Each path below is one point turned by a fixed rotation once a step. After each direction that follows a path, write how fast that rotation turns it, in degrees per step (0 if it stays still).
Each turn is a multiple of 5 degrees from 10 to 175, or 0.
Each row of a path follows its step; steps can be skipped.
path 1
step 0: [-23.4 -34.1   7.3  -5.5  -0.4   7.0  22.7   9.2  -7.1  -9.3   8.7 -13.0
  10.1  -9.7 -10.4  18.2 -25.4  -0.6 -20.6 -15.1 -10.7  21.9 -18.6  26.1
  18.2  -7.4  12.8   4.7  -4.7   3.7 -23.0]
step 1: [ -1.2 -46.1 -13.8  19.5   7.5 -19.0  -2.8 -22.3  -7.0  -1.1  18.9  -4.4
  -3.1  -7.0   3.2 -12.1 -20.9  14.9  14.0  -7.1   1.9  12.0   0.5 -14.2
   4.5  24.5   5.2  -9.1 -10.6 -27.5  18.6]
step 2: [-22.0  22.6 -17.9  15.3   2.5   7.2   3.8  -6.8  -6.5  -5.0   1.9 -11.7
  11.7 -33.4 -22.4  17.4 -11.7  10.5 -30.8 -12.6  20.7  16.8 -15.2  10.8
   4.8  13.6  12.0 -16.3  -6.3 -18.3 -11.8]
step 5: [-35.7 -40.6  -1.8   5.1   8.3  10.0 -13.1  -5.8 -21.8 -18.0 -11.4  -7.2
  13.7  -0.4 -13.2  11.1 -30.3   2.1   8.8 -12.1   7.2  10.2  -7.8  -3.6
  -9.5  -0.5   6.2  -1.0  -1.9 -22.9  26.6]
step 6: [  6.1 -18.3   3.7  15.4   1.8 -13.0  -3.0   3.0   5.0  17.1  20.1 -14.7
  10.0 -31.4   4.7  -0.3 -12.1   5.7 -27.7  -6.1   8.4  36.2  -3.6   9.5
   3.3   1.9  18.8 -35.1 -22.3  -5.2  -7.9]
step 7: [-25.2 -19.2 -11.8  -5.5   3.1 -15.8   9.0 -14.6  -6.8 -29.2  -7.2 -18.5
   1.2 -22.4 -18.3   1.2  -7.5  27.7   8.4   9.1   5.8 -24.8 -14.2 -15.7
  14.5  19.2  22.0 -16.3   4.2 -12.1  -6.9]
step 9: [-32.7 -21.8  -8.4   3.1  13.9 -24.0   2.6  29.4   1.1 -25.3  -9.5   3.8
   3.2 -12.9 -11.0  -0.3 -21.5  -7.8  10.9 -22.9   5.7  -5.1  -0.5   9.5
   0.0  -8.7  35.5 -14.3 -18.0  -3.2  10.7]
step 10: [-12.2 -37.2  11.7  25.3 -19.9   2.8  -2.2 -25.1  -1.4   0.2  10.0   1.9
  27.6 -33.9 -13.1   6.5  -5.4   9.8  -6.9   8.4 -14.4  23.4  -8.8 -10.4
  -9.9 -15.1   0.5 -13.4 -14.0  -1.6  -5.8]
step 11: [-41.7  -6.7   5.0   0.3   8.5  -1.5 -20.8   9.7 -15.6  -6.3   4.5 -21.7
  -5.0 -16.0  14.0  -6.7 -24.3  25.9   1.3   6.6  17.4   7.6  12.6   5.2
  25.4  17.6  23.1 -19.0   2.5 -11.3   0.3]
step 12: [-11.3 -26.3  -2.1  13.2   3.9 -17.3   6.5 -17.6 -13.2  20.1  -9.3 -14.3
  14.3 -10.3 -21.2  -5.1  13.4   7.5 -27.6 -24.8  21.0 -15.3 -11.3 -12.9
  -8.1  -5.8   6.5 -30.9 -14.2   0.6  -5.9]
Directions:
[  6.8   5.6 -14.5  -7.3   3.4  -4.6   2.1  -2.9  -1.9   2.4   4.2 -10.4
   0.3   1.7  -4.4  -5.1   6.2   9.8  -4.1  -3.6   2.3  -3.2  -2.1   0.5
  -2.0   9.9  -3.5  -8.0   4.6  -5.6  -4.6] : 70
[ -3.3   4.3   0.9  -3.9   3.7   2.4  -4.3  -4.1  -5.4 -11.1   1.8   2.3
   8.6  -9.2  -4.7  -9.7  -1.6  -6.9  -8.4   2.6  -1.2   1.5  -9.3  -7.4
  -2.0  -1.5  -7.7   7.4   9.1   0.6  -0.7] : 135
[  2.5  -3.6  -1.7   1.9  -6.4 -11.5  -8.2 -15.7   3.2   7.3  -8.0  -2.8
   2.7   5.2   2.7  -3.1 -10.2   0.0   2.4   0.8   0.0  -1.7  -6.7   2.8
  -9.5  -0.8  -3.6   3.0  -0.3   5.9  -1.0] : 160
[ -3.1  -9.6 -11.4   0.6  -1.2  -1.4   8.4   5.8  -2.4  -0.8   7.6   2.5
   5.9   8.9  -2.8  -5.1  -2.6  -9.5   4.5 -10.6  -5.4   2.6   2.2   7.0
  -5.2  -4.8  -7.0   3.1   0.8  -2.1   4.6] : 85
